128 stands for zero in the data rows.
Here are some points:
[133, 124, 128, 124, 140, 138, 123, 138, 123, 131, 122, 128, 115, 126, 135, 132, 127, 132, 131, 129, 133, 143, 132, 114]
[106, 135, 132, 126, 149, 164, 105, 126, 132, 164, 89, 144, 152, 171, 118, 112, 122, 151, 134, 141, 132, 127, 156, 108]
[132, 146, 132, 117, 127, 137, 132, 112, 136, 135, 127, 129, 102, 107, 145, 135, 116, 127, 129, 117, 141, 138, 124, 135]
[142, 112, 110, 129, 129, 110, 143, 122, 145, 145, 164, 133, 138, 146, 114, 143, 128, 106, 137, 136, 131, 103, 119, 147]
[138, 133, 115, 89, 135, 138, 144, 140, 105, 119, 143, 143, 136, 117, 177, 119, 102, 135, 117, 91, 117, 128, 141, 160]
[87, 173, 143, 225, 114, 157, 133, 97, 186, 174, 84, 186, 162, 238, 115, 108, 61, 160, 129, 124, 191, 190, 156, 218]
[90, 143, 126, 192, 39, 169, 183, 156, 184, 106, 113, 63, 189, 168, 147, 126, 111, 113, 140, 133, 126, 145, 101, 187]
[107, 149, 101, 164, 113, 150, 117, 105, 159, 133, 113, 155, 140, 179, 104, 111, 109, 141, 122, 127, 155, 144, 134, 150]
[158, 129, 110, 118, 128, 100, 139, 150, 114, 108, 138, 82, 150, 102, 141, 112, 128, 105, 140, 120, 113, 116, 113, 110]
[75, 62, 161, 55, 237, 75, 118, 255, 118, 168, 29, 107, 255, 142, 216, 149, 118, 98, 106, 9, 67, 0, 181, 15]
[125, 124, 128, 104, 121, 142, 125, 123, 114, 131, 144, 138, 109, 124, 149, 134, 117, 128, 121, 109, 122, 139, 137, 137]
[140, 124, 135, 121, 135, 136, 118, 126, 125, 131, 122, 127, 128, 138, 141, 129, 129, 128, 125, 141, 137, 128, 145, 122]
[134, 116, 162, 53, 223, 124, 66, 120, 118, 183, 104, 191, 149, 145, 138, 118, 185, 168, 93, 176, 99, 128, 190, 12]
[120, 136, 139, 107, 141, 129, 120, 125, 101, 120, 117, 144, 114, 120, 140, 137, 121, 132, 110, 103, 142, 131, 136, 142]
[136, 144, 110, 149, 122, 124, 154, 91, 127, 132, 127, 126, 104, 118, 86, 135, 135, 126, 144, 152, 103, 126, 122, 148]
[125, 133, 130, 133, 121, 130, 153, 148, 119, 126, 130, 104, 150, 114, 154, 130, 130, 113, 119, 146, 113, 113, 133, 99]
[117, 119, 143, 137, 134, 119, 117, 144, 144, 134, 122, 133, 135, 135, 131, 128, 137, 148, 122, 133, 129, 129, 137, 121]
[144, 127, 113, 206, 125, 122, 157, 113, 169, 140, 100, 57, 93, 168, 33, 122, 175, 119, 180, 198, 60, 132, 114, 77]
[125, 114, 118, 132, 120, 138, 127, 165, 102, 124, 145, 134, 166, 121, 144, 96, 126, 127, 104, 120, 98, 103, 162, 122]
[107, 94, 178, 118, 164, 144, 114, 96, 156, 142, 106, 107, 137, 165, 139, 107, 147, 136, 125, 188, 124, 109, 135, 68]
[124, 146, 135, 83, 189, 142, 81, 120, 117, 140, 85, 150, 121, 142, 132, 130, 146, 181, 122, 215, 84, 137, 127, 96]
[119, 145, 132, 176, 114, 128, 133, 115, 157, 138, 133, 122, 122, 141, 80, 116, 150, 136, 126, 149, 98, 127, 124, 138]
[107, 51, 59, 138, 58, 63, 181, 174, 170, 100, 150, 123, 133, 133, 85, 161, 96, 157, 152, 52, 190, 111, 116, 163]
[146, 139, 116, 163, 104, 150, 138, 83, 133, 131, 147, 101, 86, 111, 81, 154, 102, 154, 127, 179, 154, 147, 93, 145]
[123, 131, 135, 123, 102, 125, 144, 133, 121, 90, 156, 116, 101, 103, 148, 142, 97, 114, 127, 112, 147, 116, 122, 163]
[107, 127, 95, 154, 95, 132, 130, 78, 138, 125, 158, 161, 84, 119, 109, 123, 104, 115, 149, 91, 137, 147, 133, 163]
[134, 131, 136, 129, 135, 127, 129, 122, 126, 131, 130, 119, 117, 131, 123, 134, 139, 129, 126, 148, 120, 120, 132, 128]
[140, 120, 143, 128, 125, 147, 135, 148, 100, 112, 142, 133, 141, 102, 183, 140, 136, 118, 99, 94, 113, 141, 158, 115]
[135, 149, 114, 39, 147, 129, 134, 122, 51, 88, 185, 106, 103, 142, 223, 141, 95, 152, 116, 54, 171, 151, 168, 158]
[99, 128, 136, 103, 138, 148, 130, 125, 104, 118, 133, 137, 119, 132, 179, 133, 109, 186, 103, 88, 114, 131, 171, 174]
[105, 122, 118, 167, 118, 120, 66, 147, 128, 160, 75, 188, 116, 186, 60, 118, 151, 161, 97, 177, 95, 145, 118, 92]
[123, 127, 116, 119, 147, 142, 114, 115, 125, 131, 114, 129, 126, 145, 133, 127, 139, 128, 121, 119, 131, 140, 123, 125]
[109, 135, 113, 159, 112, 164, 120, 121, 131, 124, 140, 127, 154, 143, 150, 126, 119, 129, 122, 138, 112, 141, 136, 144]
[125, 125, 142, 116, 130, 118, 122, 141, 115, 111, 137, 144, 127, 120, 133, 136, 117, 132, 115, 124, 125, 133, 129, 116]
[97, 145, 113, 154, 99, 129, 169, 123, 110, 128, 136, 103, 211, 124, 109, 98, 135, 140, 152, 128, 132, 116, 167, 143]
Here are 10 more points, each followed by its number:
[154, 132, 114, 134, 38, 137, 184, 149, 129, 68, 181, 103, 76, 71, 175, 151, 85, 88, 143, 68, 139, 123, 84, 196] 0
[136, 108, 144, 110, 125, 134, 128, 170, 111, 112, 130, 163, 127, 103, 163, 118, 115, 119, 100, 95, 130, 132, 151, 136] 1
[138, 130, 121, 138, 157, 154, 111, 140, 132, 134, 96, 123, 110, 172, 150, 139, 125, 127, 123, 135, 106, 140, 169, 121] 2
[122, 116, 121, 172, 150, 126, 106, 139, 142, 153, 117, 142, 135, 161, 66, 107, 144, 150, 123, 155, 112, 136, 114, 114] 3
[96, 134, 121, 149, 105, 131, 135, 114, 142, 135, 110, 123, 127, 157, 130, 118, 110, 142, 118, 134, 154, 120, 142, 161] 4
[139, 116, 123, 97, 138, 132, 118, 130, 110, 132, 124, 137, 112, 111, 159, 139, 120, 122, 125, 109, 132, 130, 135, 120] 5
[106, 122, 118, 147, 111, 105, 130, 131, 137, 120, 153, 118, 151, 110, 53, 126, 106, 120, 168, 107, 164, 121, 136, 148] 6
[109, 123, 121, 155, 94, 126, 122, 98, 149, 115, 145, 114, 127, 144, 101, 133, 133, 127, 136, 142, 125, 156, 104, 158] 7
[63, 181, 132, 177, 99, 128, 140, 130, 141, 129, 128, 108, 219, 126, 90, 116, 104, 114, 141, 149, 142, 117, 151, 127] 8
[124, 83, 137, 88, 152, 129, 136, 166, 90, 123, 181, 101, 230, 104, 206, 111, 161, 106, 89, 89, 89, 88, 151, 86] 9
Which of these numbered points is nearest to each point below by angle, seen from the average point of the first points? Its number follows each.
[133, 133, 130, 132, 131, 140, 133, 152, 123, 131, 128, 126, 174, 130, 144, 120, 140, 115, 112, 114, 124, 117, 131, 104] > 9
[131, 145, 123, 127, 120, 135, 115, 108, 144, 126, 136, 133, 113, 135, 108, 130, 120, 131, 126, 135, 127, 132, 126, 134] > 7
[130, 112, 129, 198, 150, 129, 106, 129, 186, 164, 79, 175, 125, 169, 44, 109, 138, 145, 106, 168, 108, 172, 110, 123] > 3
[122, 129, 117, 126, 102, 127, 143, 134, 126, 121, 159, 145, 115, 109, 135, 137, 105, 116, 118, 117, 153, 121, 132, 155] > 0
[152, 113, 166, 110, 137, 139, 100, 148, 96, 106, 114, 51, 156, 127, 151, 91, 172, 127, 97, 126, 102, 89, 100, 66] > 9
[128, 114, 121, 145, 125, 118, 111, 127, 145, 129, 119, 147, 117, 137, 100, 120, 144, 127, 114, 149, 127, 139, 126, 105] > 3
[133, 144, 115, 168, 99, 112, 103, 92, 156, 161, 133, 119, 115, 142, 109, 128, 124, 138, 129, 140, 155, 145, 94, 178] > 7
[131, 127, 128, 138, 140, 127, 117, 125, 124, 143, 131, 148, 129, 141, 118, 115, 134, 140, 134, 145, 130, 130, 121, 118] > 3
[167, 163, 141, 219, 78, 106, 153, 58, 153, 98, 115, 16, 83, 105, 0, 151, 168, 125, 161, 239, 51, 133, 79, 139] > 7
[31, 182, 90, 255, 46, 199, 110, 81, 183, 188, 60, 166, 192, 255, 95, 99, 102, 150, 124, 165, 245, 166, 113, 228] > 4
[107, 103, 111, 133, 140, 139, 120, 139, 126, 158, 137, 142, 122, 145, 123, 99, 153, 136, 109, 137, 143, 128, 138, 107] > 3
[138, 151, 130, 163, 157, 121, 124, 136, 122, 136, 119, 107, 161, 126, 129, 117, 148, 149, 132, 119, 137, 124, 149, 152] > 8
[148, 117, 105, 49, 181, 108, 106, 148, 69, 118, 116, 164, 110, 78, 183, 181, 105, 114, 122, 103, 103, 137, 137, 132] > 5
[98, 203, 98, 248, 83, 119, 187, 160, 180, 116, 180, 43, 185, 179, 118, 113, 100, 101, 143, 70, 170, 126, 103, 194] > 8
[135, 133, 136, 129, 100, 134, 141, 129, 138, 106, 144, 157, 114, 109, 140, 142, 107, 98, 140, 99, 167, 127, 132, 168] > 0
[150, 114, 132, 64, 149, 126, 115, 133, 94, 115, 119, 154, 93, 95, 177, 162, 130, 113, 118, 111, 122, 149, 136, 125] > 5
[114, 128, 141, 133, 137, 130, 136, 152, 122, 128, 129, 118, 175, 128, 161, 124, 148, 131, 122, 127, 121, 108, 151, 106] > 9
[142, 106, 134, 117, 123, 144, 136, 180, 118, 132, 135, 109, 133, 134, 106, 97, 126, 138, 110, 117, 122, 116, 127, 118] > 1
[125, 119, 126, 119, 159, 138, 105, 150, 133, 146, 106, 124, 125, 153, 144, 135, 129, 129, 126, 134, 126, 132, 126, 108] > 2
Here are 10 other points, each followed by its number:
[138, 137, 128, 128, 93, 120, 128, 143, 132, 100, 149, 109, 102, 80, 156, 155, 110, 89, 135, 105, 141, 126, 112, 154] 0
[129, 137, 128, 166, 125, 133, 141, 119, 139, 128, 128, 97, 121, 140, 89, 119, 149, 136, 127, 144, 95, 133, 106, 142] 1
[125, 127, 132, 123, 106, 123, 137, 115, 141, 134, 140, 147, 111, 120, 127, 134, 115, 128, 129, 110, 152, 133, 131, 143] 2
[132, 118, 143, 127, 115, 119, 129, 135, 124, 121, 134, 141, 108, 105, 141, 149, 125, 116, 121, 128, 133, 124, 126, 132] 3
[155, 106, 137, 137, 116, 116, 153, 153, 129, 101, 136, 122, 108, 112, 134, 123, 134, 104, 135, 116, 124, 116, 128, 123] 4
[118, 141, 136, 92, 154, 184, 80, 148, 125, 126, 88, 97, 137, 166, 129, 146, 129, 162, 146, 147, 114, 160, 173, 109] 5
[130, 136, 122, 141, 123, 124, 135, 125, 131, 129, 131, 122, 124, 124, 115, 127, 134, 123, 119, 129, 121, 129, 125, 128] 6
[128, 117, 118, 104, 136, 104, 105, 131, 146, 125, 95, 114, 104, 155, 140, 138, 136, 146, 144, 148, 134, 156, 160, 116] 7
[145, 126, 126, 156, 85, 127, 182, 102, 161, 113, 115, 134, 142, 116, 93, 102, 152, 126, 149, 117, 98, 107, 137, 87] 8
[138, 137, 123, 131, 153, 133, 125, 124, 137, 136, 121, 121, 120, 134, 123, 137, 127, 131, 133, 148, 131, 131, 132, 134] 9
Which of these numbered points is nearest to each point below by angle, seen from the average point of the first points? Its number follows each.
[109, 131, 114, 107, 102, 119, 119, 128, 142, 118, 148, 172, 96, 115, 116, 143, 114, 111, 158, 92, 177, 147, 104, 177] > 2
[139, 119, 126, 129, 137, 136, 121, 105, 139, 136, 128, 116, 118, 137, 136, 124, 137, 130, 127, 146, 127, 127, 130, 119] > 9
[125, 128, 129, 122, 143, 127, 127, 131, 132, 130, 120, 136, 126, 131, 138, 126, 136, 135, 134, 135, 129, 140, 134, 116] > 7
[90, 144, 134, 136, 175, 157, 79, 124, 116, 159, 73, 145, 156, 205, 137, 123, 137, 146, 122, 156, 125, 127, 146, 91] > 5
[125, 136, 131, 154, 123, 124, 133, 130, 146, 119, 114, 100, 130, 138, 92, 110, 138, 133, 124, 146, 93, 124, 118, 124] > 1
[136, 120, 129, 128, 129, 134, 143, 135, 131, 135, 128, 117, 145, 122, 106, 119, 137, 130, 133, 123, 117, 131, 135, 104] > 8
[108, 124, 190, 107, 172, 198, 123, 137, 148, 126, 113, 89, 88, 172, 157, 106, 133, 199, 127, 215, 95, 155, 130, 100] > 5
[94, 117, 116, 141, 151, 132, 97, 114, 162, 140, 94, 173, 132, 187, 97, 120, 139, 136, 121, 120, 143, 126, 125, 122] > 7
[132, 117, 130, 96, 154, 115, 111, 133, 110, 133, 126, 156, 127, 122, 147, 119, 138, 141, 117, 140, 115, 127, 149, 103] > 7
[152, 129, 110, 96, 141, 122, 136, 155, 105, 120, 133, 88, 135, 117, 142, 127, 162, 108, 133, 146, 104, 99, 130, 102] > 4
[116, 131, 125, 133, 141, 139, 124, 123, 135, 132, 113, 129, 134, 132, 123, 124, 132, 139, 128, 143, 132, 134, 128, 119] > 9
[115, 106, 135, 123, 111, 107, 130, 132, 139, 115, 130, 101, 202, 121, 154, 116, 160, 118, 145, 93, 95, 106, 158, 112] > 8
[103, 93, 129, 184, 126, 143, 94, 133, 143, 129, 119, 131, 142, 157, 78, 108, 119, 141, 128, 170, 138, 139, 99, 138] > 1
[105, 144, 125, 169, 68, 163, 162, 162, 209, 146, 136, 69, 140, 219, 117, 103, 119, 120, 130, 156, 147, 161, 67, 162] > 1
[137, 120, 150, 114, 140, 115, 132, 139, 100, 115, 141, 169, 87, 106, 128, 140, 136, 122, 136, 123, 137, 138, 124, 137] > 3
[167, 90, 135, 135, 182, 105, 108, 144, 174, 155, 144, 160, 117, 131, 128, 83, 183, 162, 117, 172, 155, 78, 138, 113] > 9
[151, 126, 126, 123, 198, 115, 132, 102, 144, 128, 145, 104, 122, 49, 160, 145, 129, 153, 151, 142, 113, 125, 123, 50] > 9
[133, 144, 117, 135, 117, 120, 147, 107, 130, 131, 131, 120, 131, 116, 97, 125, 145, 130, 138, 125, 132, 138, 125, 137] > 6
[172, 85, 147, 6, 201, 104, 98, 137, 65, 106, 125, 202, 88, 66, 218, 185, 72, 109, 127, 57, 153, 133, 133, 72] > 3
